Some points:
vec![1.80, -1.18, -2.76, -0.02, -0.91, 0.73, 0.21, 1.88, -0.02, -0.46, 0.22, 0.66, 0.88, -1.13, -0.87, -0.59, -1.29, -0.01, -0.51, 1.88, 0.44, 0.47, -1.11, 1.10]
vec![-0.10, -1.43, -0.99, 0.83, 0.24, -1.09, -3.00, -2.16, 0.34, 0.14, -1.33, -0.71, 0.00, -2.48, 1.97, 1.42, -0.03, -0.79, 0.92, 0.06, 1.35, 1.43, 0.48, -0.85]
vec![-0.45, -0.44, 0.58, 0.51, 0.51, 0.27, 2.32, -0.57, -0.51, 0.55, 0.03, -0.81, 0.47, 0.14, -1.19, 0.97, 1.39, 0.57, -1.35, 0.08, -0.87, -0.12, 0.67, -1.52]
vec![-0.66, 0.58, -1.32, 0.65, 0.71, -0.81, 1.13, -0.68, 0.02, -0.30, 1.31, 0.87, 2.60, -1.39, 0.64, 1.04, -2.33, -0.16, 0.19, 0.71, -0.68, -2.22, 0.21, 0.08]
vec![-2.63, 0.67, 1.26, -0.47, 0.76, 1.80, 0.27, 0.12, 1.10, -1.20, -1.15, -0.24, -0.34, -0.82, -0.14, -0.39, 0.72, 1.80, -0.04, 1.75, 1.56, 1.05, 0.10, -0.93]
vec![-2.01, -0.35, 0.19, -0.01, 1.35, -0.33, 0.18, -0.13, -2.03, -0.76, 1.15, -0.19, -0.90, 0.74, 0.08, 1.74, 0.71, -0.04, -1.88, 0.41, 0.16, -0.59, 0.43, 0.62]
vec![-0.07, 0.78, -0.88, 0.13, -0.11, -0.37, -0.84, -1.53, -2.54, -0.11, -1.93, -0.06, -0.18, 0.00, -1.54, 0.39, -0.11, -0.73, -0.56, -1.06, 0.38, 0.51, 0.51, -1.02]
vec![0.87, -0.60, -1.33, 0.71, 2.83, -2.71, -1.10, -0.88, 0.24, -0.80, 2.02, -0.59, -0.83, -1.86, -0.31, -2.90, 1.46, 0.91, 1.60, -0.57, 2.98, -0.79, -0.38, 0.59]
vec![-2.06, 0.12, -1.64, -0.47, 0.50, 1.41, 0.31, 1.80, 0.70, 0.99, -0.45, 0.86, 0.06, 0.47, 1.32, -0.49, 0.76, 0.29, -0.08, -1.05, -1.54, 0.43, -0.08, -0.75]
vec![-0.60, -2.36, 1.32, -1.15, 1.37, 0.70, 1.27, 0.04, 1.25, -0.38, -0.29, 1.68, -0.58, 0.31, 0.04, 0.63, 0.32, -1.18, 0.83, 0.14, 0.68, -0.33, -0.60, -0.04]
vec![0.02, -0.84, -0.27, -1.17, -0.98, -0.99, -0.09, -0.30, -0.40, 1.87, 0.40, 0.42, 0.13, 0.98, 1.10, -1.48, 0.00, 0.81, 0.63, -1.38, -0.25, -0.74, 0.34, 1.56]
vec![0.79, 0.95, 0.15, -0.31, -1.47, 1.11, -1.32, 0.84, -0.83, -0.02, 0.43, 0.42, -0.25, -0.42, 0.41, 0.24, 0.49, -1.00, -0.72, -0.28, 1.22, -0.84, -0.19, -1.08]
vec![0.13, -0.65, 0.97, 0.70, -0.75, 0.86, 0.44, 0.69, 0.16, 0.22, 0.61, -0.48, -0.40, 2.09, 1.66, -0.68, -0.60, 1.83, -0.56, -0.56, -2.00, 1.35, -1.69, 0.52]
vec![-0.88, -1.04, 0.59, -1.19, 0.17, 0.36, -0.20, -1.87, 3.51, -0.38, -0.14, 0.55, 0.86, -0.30, -0.39, 0.14, 0.77, 0.34, 0.23, -0.28, -0.33, -1.36, -1.79, -0.94]
vec![0.98, -0.63, -1.26, -1.38, 1.03, 0.77, -0.01, -1.49, -0.88, -0.11, -0.42, 1.74, -0.62, -0.03, 0.86, 0.35, 0.49, 1.13, -0.98, 0.88, 0.12, 0.16, 0.77, 0.21]
vec![1.03, 0.93, -0.28, 0.92, 0.30, 0.59, -0.05, -1.20, 0.08, -0.68, 0.10, -1.33, -0.16, 2.34, 0.32, -1.90, -0.30, 0.85, 1.91, 0.28, 1.63, 0.09, 0.69, 0.52]
vec![0.76, 1.54, 0.48, 1.73, -0.59, -0.13, -0.07, 0.44, 1.18, -0.51, 1.43, 1.39, 0.41, 0.89, -1.38, 0.27, 0.17, 0.79, 0.56, -0.08, -1.01, 0.07, 1.03, 0.91]
vec![-0.33, -0.17, -0.21, 0.60, -2.12, -1.10, 0.57, -0.48, -1.14, 1.36, 2.11, -0.65, 0.24, -1.69, -0.17, -0.49, 1.02, 0.59, 0.54, 1.14, 1.68, -1.04, 0.49, 0.36]
vec![-0.16, -0.62, -0.45, 0.89, -1.23, 0.35, 1.77, -0.10, 0.92, -0.26, -0.81, 0.04, -1.49, -1.49, -0.51, 0.80, -0.52, 2.60, -0.03, -0.13, 0.74, 0.40, 0.26, 0.57]
vec![0.27, 0.37, -0.68, 0.12, -1.76, -0.22, 0.98, -1.44, 0.14, 0.61, -0.58, -0.32, 0.73, 0.98, 0.44, 0.07, 0.36, -0.65, -0.40, 0.74, 0.14, 0.23, -0.63, 1.41]
vec![-1.61, -0.28, 0.48, 1.09, -0.44, 0.29, -1.82, 0.45, 0.38, 0.75, 0.31, -0.10, -0.66, 0.42, -0.48, 0.39, 0.99, -0.63, 0.33, 1.19, -0.54, 0.59, -0.27, 0.25]
vec![-0.18, -0.96, -0.49, -0.07, -0.67, 0.92, 0.00, 0.17, 0.42, 2.20, -0.47, 0.09, -0.66, 2.08, -1.23, 2.14, -1.01, 0.81, 1.36, -0.54, 0.18, -0.51, -1.27, -1.95]
vec![1.11, 0.52, 1.36, -1.80, 0.13, -2.07, -1.74, 0.72, 0.18, -1.74, 0.53, -0.41, -0.52, -0.27, 0.67, -0.59, 0.91, -0.37, 2.19, 1.04, -0.36, -0.50, 0.28, -2.16]
vec![0.28, -1.63, 0.48, 1.32, 0.23, 0.95, -1.34, 1.32, -1.45, 1.09, 0.02, 0.33, 0.24, -0.37, -0.57, -0.13, 0.09, -0.66, -1.46, -0.48, 1.52, -1.09, 0.65, -0.63]
vec![0.38, -0.10, 0.32, 0.13, 1.63, -0.64, -0.90, 1.36, 0.15, 0.75, -1.16, -0.09, 1.78, -0.39, 0.49, 0.98, 0.58, 0.05, -1.58, -0.42, 0.17, 0.90, -0.20, 0.08]
vec![0.57, -1.31, 0.18, 1.73, -1.25, -0.60, -0.21, -0.51, -1.27, -1.00, -0.83, 1.20, 1.73, 1.21, 0.00, -2.24, -0.52, 0.19, -0.44, -1.07, 1.07, 0.03, -0.78, 0.37]
vec![-1.31, 1.98, -0.52, 0.83, -0.52, -0.25, 1.36, 0.52, 0.29, -0.69, 0.12, -1.05, 0.88, -0.05, -0.32, -0.34, 1.69, -2.09, -0.99, -0.86, -0.50, 0.53, -0.01, -0.46]
vec![2.59, 0.29, 0.60, 0.31, 2.09, 0.21, 0.82, -0.67, 0.59, 1.41, 2.27, 1.93, -0.23, 0.34, 1.11, 0.90, -0.41, -0.42, 1.59, -0.74, 0.32, 3.12, -0.94, 0.54]
vec![2.43, -0.95, -0.01, -1.37, 0.37, 2.51, -0.92, 1.26, 0.14, 0.07, -1.43, -1.69, 0.63, -0.06, 0.29, -0.12, 0.78, -0.27, 0.92, -0.56, -1.76, -1.12, -0.43, 1.87]
vec![-0.15, 0.93, -0.78, -0.83, 0.34, -1.21, 0.11, 1.61, -1.42, -0.09, -1.04, -1.43, -0.78, 0.99, 0.14, 2.04, -0.42, 1.12, -0.18, 0.21, -0.82, -0.36, -0.24, 0.74]
vec![-0.76, 0.43, -0.49, 0.64, 0.94, 0.82, 0.10, -0.29, 1.24, -0.71, 1.54, -0.24, -2.25, -0.69, -0.53, 0.75, -1.18, -1.15, -0.73, 0.37, 0.61, 0.21, -1.01, 0.29]
vec![0.79, 1.25, 0.13, -0.47, -0.28, -0.94, 0.36, 1.12, -0.76, 0.57, -1.54, -0.70, -0.21, -1.09, -0.68, -0.32, 0.95, -0.15, 0.22, 1.20, -3.09, -0.10, -1.41, -1.19]
vec![0.35, 1.00, 0.87, -0.88, 0.32, -0.90, 0.18, -0.80, 0.93, 1.62, -1.06, -0.45, -0.63, 0.18, -0.78, -1.35, -1.39, 0.21, -1.10, 1.67, 0.58, 0.09, 1.04, 0.69]
vec![-0.37, -0.81, 1.17, -1.93, -0.53, -1.83, 0.23, -0.81, 1.35, -0.76, 1.74, -1.87, 0.74, -0.81, -0.42, 1.01, -1.15, -1.33, -1.27, -2.57, -0.99, 1.49, 2.47, -0.15]
vec![-1.04, 0.61, 0.32, 0.48, -0.55, -0.38, 0.62, -0.29, -0.26, -0.43, 0.77, 0.58, -1.03, 0.78, 1.60, -1.47, -1.07, -0.44, -0.66, 0.40, -0.75, -1.51, 0.81, -1.29]
vec![-0.05, 1.55, -0.89, -0.62, -0.01, -0.11, -0.77, -1.68, 0.22, -0.90, -0.10, 0.49, -0.46, 0.02, -0.67, 0.02, 0.60, -0.33, -2.23, -0.99, 0.17, -0.51, 0.43, -0.24]
vec![0.99, 0.05, -0.42, -0.14, -0.53, -0.14, 0.73, 1.08, 0.08, -1.62, -1.25, 0.15, 0.30, 1.45, -0.36, 0.88, -0.02, 0.14, 0.46, 0.59, 0.35, 0.29, 0.57, 2.03]
vec![-0.38, -0.84, 0.59, -0.28, 0.49, 1.12, 1.08, 1.14, -0.22, -0.39, -0.97, -0.69, -0.32, 0.35, -0.15, -1.25, -0.90, -0.53, 0.01, 0.29, -2.18, 0.23, 0.38, -2.04]
vec![-0.16, 1.47, 0.75, -1.44, -1.22, 1.57, -1.77, -0.22, -1.61, -0.48, 1.13, 0.31, 0.34, -0.30, -0.91, -0.91, 0.06, -0.32, 1.57, 0.13, -1.34, 1.12, -0.60, 0.70]
vec![0.38, 0.64, 2.87, 0.84, -0.43, -0.37, 0.90, 0.97, 0.29, -0.63, -0.64, -0.52, 0.58, -1.30, 1.01, 0.57, -1.90, -1.22, 1.11, -0.55, 1.26, -0.66, -0.13, -1.64]
vec![-0.56, 0.51, 0.00, 0.84, 0.01, -0.14, 0.21, 0.55, -0.57, 1.22, -0.62, 0.90, -0.10, 0.17, -0.54, -0.11, -0.15, -0.56, 0.58, -0.99, -0.32, -0.37, 1.15, 2.86]
There is one direction along which these points spread out most. Take the direction at right angles to it along which they spread out most. Go by this last direction. For each point below, how far along it does it lie, from 0 to 99? The average is 50, and the first point in the table lies past the average. One standard deviation of the points above along it is 16.
vec![0.99, 0.05, -0.42, -0.14, -0.53, -0.14, 0.73, 1.08, 0.08, -1.62, -1.25, 0.15, 0.30, 1.45, -0.36, 0.88, -0.02, 0.14, 0.46, 0.59, 0.35, 0.29, 0.57, 2.03] 70
vec![-0.88, -1.04, 0.59, -1.19, 0.17, 0.36, -0.20, -1.87, 3.51, -0.38, -0.14, 0.55, 0.86, -0.30, -0.39, 0.14, 0.77, 0.34, 0.23, -0.28, -0.33, -1.36, -1.79, -0.94] 33
vec![-0.66, 0.58, -1.32, 0.65, 0.71, -0.81, 1.13, -0.68, 0.02, -0.30, 1.31, 0.87, 2.60, -1.39, 0.64, 1.04, -2.33, -0.16, 0.19, 0.71, -0.68, -2.22, 0.21, 0.08] 43
vec![-0.76, 0.43, -0.49, 0.64, 0.94, 0.82, 0.10, -0.29, 1.24, -0.71, 1.54, -0.24, -2.25, -0.69, -0.53, 0.75, -1.18, -1.15, -0.73, 0.37, 0.61, 0.21, -1.01, 0.29] 38
vec![0.76, 1.54, 0.48, 1.73, -0.59, -0.13, -0.07, 0.44, 1.18, -0.51, 1.43, 1.39, 0.41, 0.89, -1.38, 0.27, 0.17, 0.79, 0.56, -0.08, -1.01, 0.07, 1.03, 0.91] 64
vec![-0.33, -0.17, -0.21, 0.60, -2.12, -1.10, 0.57, -0.48, -1.14, 1.36, 2.11, -0.65, 0.24, -1.69, -0.17, -0.49, 1.02, 0.59, 0.54, 1.14, 1.68, -1.04, 0.49, 0.36] 53
vec![0.02, -0.84, -0.27, -1.17, -0.98, -0.99, -0.09, -0.30, -0.40, 1.87, 0.40, 0.42, 0.13, 0.98, 1.10, -1.48, 0.00, 0.81, 0.63, -1.38, -0.25, -0.74, 0.34, 1.56] 74
vec![-0.16, 1.47, 0.75, -1.44, -1.22, 1.57, -1.77, -0.22, -1.61, -0.48, 1.13, 0.31, 0.34, -0.30, -0.91, -0.91, 0.06, -0.32, 1.57, 0.13, -1.34, 1.12, -0.60, 0.70] 62
vec![-1.04, 0.61, 0.32, 0.48, -0.55, -0.38, 0.62, -0.29, -0.26, -0.43, 0.77, 0.58, -1.03, 0.78, 1.60, -1.47, -1.07, -0.44, -0.66, 0.40, -0.75, -1.51, 0.81, -1.29] 39
vec![0.13, -0.65, 0.97, 0.70, -0.75, 0.86, 0.44, 0.69, 0.16, 0.22, 0.61, -0.48, -0.40, 2.09, 1.66, -0.68, -0.60, 1.83, -0.56, -0.56, -2.00, 1.35, -1.69, 0.52] 71
vec![-0.05, 1.55, -0.89, -0.62, -0.01, -0.11, -0.77, -1.68, 0.22, -0.90, -0.10, 0.49, -0.46, 0.02, -0.67, 0.02, 0.60, -0.33, -2.23, -0.99, 0.17, -0.51, 0.43, -0.24] 36
vec![0.28, -1.63, 0.48, 1.32, 0.23, 0.95, -1.34, 1.32, -1.45, 1.09, 0.02, 0.33, 0.24, -0.37, -0.57, -0.13, 0.09, -0.66, -1.46, -0.48, 1.52, -1.09, 0.65, -0.63] 49
vec![-0.37, -0.81, 1.17, -1.93, -0.53, -1.83, 0.23, -0.81, 1.35, -0.76, 1.74, -1.87, 0.74, -0.81, -0.42, 1.01, -1.15, -1.33, -1.27, -2.57, -0.99, 1.49, 2.47, -0.15] 16
